rotation ticks, each row followed by its count of ticks:
The counts run from 0 to 374.
-.16,.12,.14,-.07,-.16,.28,.09,.27,.30,.18,-.24,.18,.41,-.03,-.05,-.14,-.19,.14,-.02,-.31,-.42,.14,.09,-.34,.19,-.01,-.17,-.06,-.18,-.06,-.04,-.37,.05,-.07,.01,.08
193
-.09,.10,-.17,-.18,.24,.30,.18,.28,.48,.21,-.07,-.01,.22,-.01,-.26,.12,.16,-.06,-.07,-.02,-.23,-.08,-.32,.00,-.24,.03,-.01,-.17,-.25,-.43,.10,-.29,-.06,-.19,-.08,-.02
305
-.26,.05,.00,-.21,-.26,.34,.13,.33,.02,-.02,-.13,.07,-.03,-.11,-.11,.39,-.21,.12,.33,-.07,.12,-.01,.09,-.36,-.13,-.10,-.20,-.05,-.35,.24,-.09,-.32,.33,-.10,.22,.03
182
-.30,.06,-.01,.08,.06,.49,.01,-.16,-.20,-.32,.23,-.26,-.12,.23,-.15,.06,.06,.17,.24,.11,-.29,.07,-.36,-.08,.26,-.23,.15,.01,.14,.19,-.10,-.14,.17,.10,-.17,-.07
274
-.02,-.05,-.43,-.09,-.04,.32,.20,.01,-.23,-.08,.01,-.20,-.23,-.04,-.07,.52,.08,.09,-.11,.18,.26,-.24,-.27,.08,-.11,-.18,-.24,-.10,.10,.11,.20,-.20,-.33,.14,.01,-.10
156
.17,.06,-.22,-.33,-.19,.34,.06,.15,-.22,-.01,-.06,.00,-.37,.13,.05,.10,.02,.18,-.05,-.07,.37,.00,-.09,.08,-.02,-.12,-.25,.34,.44,.18,.05,.08,-.11,.30,-.28,-.09
358
-.06,.08,-.05,-.04,-.30,.07,.08,.33,.04,.17,-.10,.16,.27,.06,-.02,-.11,-.11,.07,-.24,-.40,-.24,.08,.26,-.37,.22,-.03,-.27,-.16,-.28,.09,.15,-.44,-.15,-.06,.12,.06
195
.18,.00,-.19,-.56,-.04,.19,-.02,.35,-.10,.23,.21,.08,-.25,.18,.03,-.08,.11,.11,-.12,.07,.39,-.05,.02,-.09,.10,-.21,.05,.47,.26,-.05,.06,.21,.19,.14,-.13,-.01
227
-.26,-.02,.08,.20,.02,.30,.10,-.16,.05,-.22,.24,-.09,.33,.26,-.33,.17,-.09,.03,-.11,.02,-.23,.08,-.27,.04,.49,-.24,.04,-.24,.18,-.01,.00,-.25,-.13,-.09,-.04,.01
279
-.04,-.16,-.13,.03,.13,.40,.11,.33,-.06,.33,-.07,.27,.26,.35,.07,-.15,-.02,-.02,-.31,-.17,-.09,.15,.10,-.04,.33,-.19,.08,.33,.01,-.04,.29,.03,.09,.21,.01,.13
213
-.10,.29,-.30,-.18,.17,.42,.24,.15,-.08,-.22,.08,-.29,-.28,-.09,-.30,.18,.12,-.09,-.11,.00,-.22,-.12,-.30,.01,-.11,-.26,.01,.05,.05,-.09,-.08,-.32,-.21,-.02,-.13,-.12
289
.06,.24,-.21,-.54,-.26,-.03,-.03,.42,.16,.14,.12,.08,-.05,-.07,-.22,.20,.14,-.07,-.06,-.07,.15,-.09,-.06,-.19,-.23,-.09,-.19,-.12,-.48,-.10,.04,-.33,-.12,-.17,.15,-.03
311
-.05,-.22,-.21,.05,.03,.29,.09,.38,-.11,.39,.01,.15,.16,.37,.02,-.24,.16,-.03,-.41,-.19,-.08,.08,.08,-.08,.33,-.13,.09,.27,.10,-.02,.40,-.06,-.09,.14,-.07,.15
214
.00,-.01,.16,.02,-.09,.05,-.02,-.34,-.04,-.11,.29,-.34,.11,.19,-.03,.00,-.13,.37,-.12,-.27,-.19,-.31,-.10,-.26,.03,-.21,-.23,-.42,.13,.17,-.13,-.23,-.29,-.08,-.02,-.06
264
-.31,-.11,.02,-.16,-.34,.15,-.05,-.06,-.24,.06,.09,.14,.10,.10,-.07,.17,-.02,.35,.21,.24,.10,.02,.01,-.36,.17,-.16,.03,-.10,-.04,.42,.28,-.32,.34,-.19,.23,-.02
52
.06,.15,.02,-.25,-.20,.45,-.15,.01,-.02,.37,-.22,.04,-.05,.11,.18,-.19,.02,.15,.08,-.33,-.32,-.18,-.10,-.15,-.45,-.13,-.20,.09,-.23,.06,.14,-.13,-.13,.27,-.02,.16
332
-.13,.04,-.23,.00,-.13,.37,-.20,-.19,-.22,-.11,.19,-.09,-.14,.26,.07,.10,.25,.25,.11,.24,.02,.05,-.45,.09,.42,.00,.01,.10,.15,.11,.16,.00,-.04,.43,-.15,-.04
142
-.32,-.13,.14,.12,-.02,.34,.13,-.21,.00,.19,-.18,.01,.34,.19,-.09,-.15,-.09,.26,.00,-.07,-.44,-.02,-.05,-.25,.04,-.11,.01,-.17,.17,.19,.31,-.42,.03,-.23,-.08,.01
59
.24,.13,-.06,-.53,.01,.21,.05,.26,-.01,.27,.16,.15,-.07,.07,.00,.08,-.14,.10,-.28,-.12,.27,-.12,.16,.01,.05,-.43,-.10,.40,.19,-.16,-.09,.21,.03,.09,.01,.05
224
-.26,-.12,-.12,-.42,-.14,.09,-.04,.05,.13,.30,.23,-.19,-.13,-.18,-.12,.18,.32,.32,.18,.47,.08,-.20,-.25,-.07,.16,.14,.11,.07,.27,-.22,.14,-.07,.18,.01,-.05,.10
30
.30,-.04,-.14,-.29,-.08,-.03,-.17,.32,.09,.16,.31,-.05,-.02,.38,.05,-.05,.11,.15,-.18,-.38,.29,-.20,-.07,-.26,-.29,-.11,-.19,-.19,-.41,.05,-.12,.08,-.12,-.05,.12,.01
110
-.19,-.10,-.27,.04,.27,.35,.16,.38,.25,.16,.01,.00,.23,.16,-.28,.24,.28,-.08,-.10,.12,-.03,.04,-.34,.03,-.06,.06,.11,-.15,-.30,-.24,.30,-.26,.07,-.17,.02,.02
302
-.26,.12,.10,.14,.10,.37,.08,-.21,.09,-.23,.17,-.12,.24,.22,-.29,.08,-.06,.14,.00,.01,-.34,.13,-.39,.02,.49,-.22,.10,-.15,.24,-.06,-.09,-.23,-.01,-.03,-.16,-.05
278
-.04,-.14,-.34,-.21,.01,.04,.07,.04,-.02,.30,-.07,-.12,.06,-.12,.19,.07,.18,.51,-.05,.18,-.04,-.37,-.11,-.41,-.23,.13,-.15,-.21,-.02,.09,.30,-.30,-.12,-.15,.13,-.19
41
-.16,.11,-.10,.10,-.03,.08,.07,-.08,.00,-.26,.27,-.10,.28,.21,-.33,.09,.03,.07,-.23,.00,-.18,.09,-.29,-.01,.60,-.16,-.01,-.27,.14,-.01,.02,-.38,-.25,-.14,-.09,-.12
280
.08,-.06,-.11,-.08,.29,.35,.34,.34,-.01,.15,-.06,-.09,-.01,.33,-.29,-.08,-.02,-.18,-.40,-.40,-.08,.01,-.06,.01,-.29,-.30,.01,.09,.12,-.05,.14,-.14,-.16,-.23,-.22,-.05
86
.09,-.07,-.28,.01,.18,.23,.26,.41,-.06,.04,-.05,.11,.15,.41,-.19,-.16,.09,-.14,-.44,-.22,.02,.16,.01,-.05,.07,-.18,-.01,.05,.09,.07,.33,-.21,-.18,-.18,-.17,-.21
83
-.43,-.12,.22,.09,-.18,.37,.09,.23,.24,.22,-.15,.01,.31,.04,-.16,-.05,-.08,.09,.11,-.19,-.36,.11,-.01,-.27,.08,.10,-.02,-.16,-.11,-.03,.13,-.38,.24,-.14,-.02,.26
190
.03,-.30,-.02,-.04,-.09,.12,.20,.24,.23,.10,.03,.00,.28,.27,-.07,.19,-.16,.27,-.18,-.02,.54,.03,-.06,.05,.37,.10,-.17,-.17,.45,-.04,.10,.13,-.03,-.08,-.21,-.03
368
.08,.03,-.11,-.01,-.10,.14,-.24,-.20,-.03,.07,.23,-.28,-.07,.30,.17,-.20,.23,.33,-.11,-.25,-.29,-.27,-.34,-.11,-.04,.05,-.17,-.14,-.09,.00,.02,-.06,-.43,.37,-.10,.08
130
-.18,.24,-.16,-.30,-.10,.17,.14,.20,-.04,-.18,.29,-.21,-.25,-.14,-.55,.25,.19,-.21,-.05,.09,-.04,-.03,-.26,.05,.06,-.24,.00,.02,.08,-.14,-.07,-.34,-.15,-.17,-.12,.01
292
-.16,.13,.00,-.14,.01,.54,.17,.06,-.38,-.09,-.11,.00,-.19,.13,-.18,.00,-.15,.01,.02,-.16,-.19,.08,-.01,-.14,-.15,-.50,.05,.23,.12,.38,.15,-.24,.11,-.07,-.09,-.07
70
-.02,-.27,-.04,-.10,.10,.22,.03,.51,.07,.16,.23,.05,-.04,.50,-.26,.02,.22,-.08,-.05,-.11,.37,.13,-.16,-.03,.01,-.05,.17,.04,-.19,.03,.13,.16,.33,-.19,-.16,.06
98
-.05,-.22,.02,.23,.23,.30,-.01,-.19,.06,.00,.07,-.21,.21,.38,.21,-.09,-.01,.60,.11,-.11,-.19,-.14,-.35,-.28,.00,.01,-.04,-.28,.02,.15,.00,.00,.05,-.01,-.11,-.19
259
.00,.06,-.28,.21,.15,.27,.22,.00,-.08,-.23,.17,-.03,.30,.26,-.19,.23,-.06,.03,-.34,-.05,-.09,.01,-.24,-.08,.35,-.29,-.10,-.27,-.07,.03,.09,-.31,-.31,-.03,.05,-.20
283
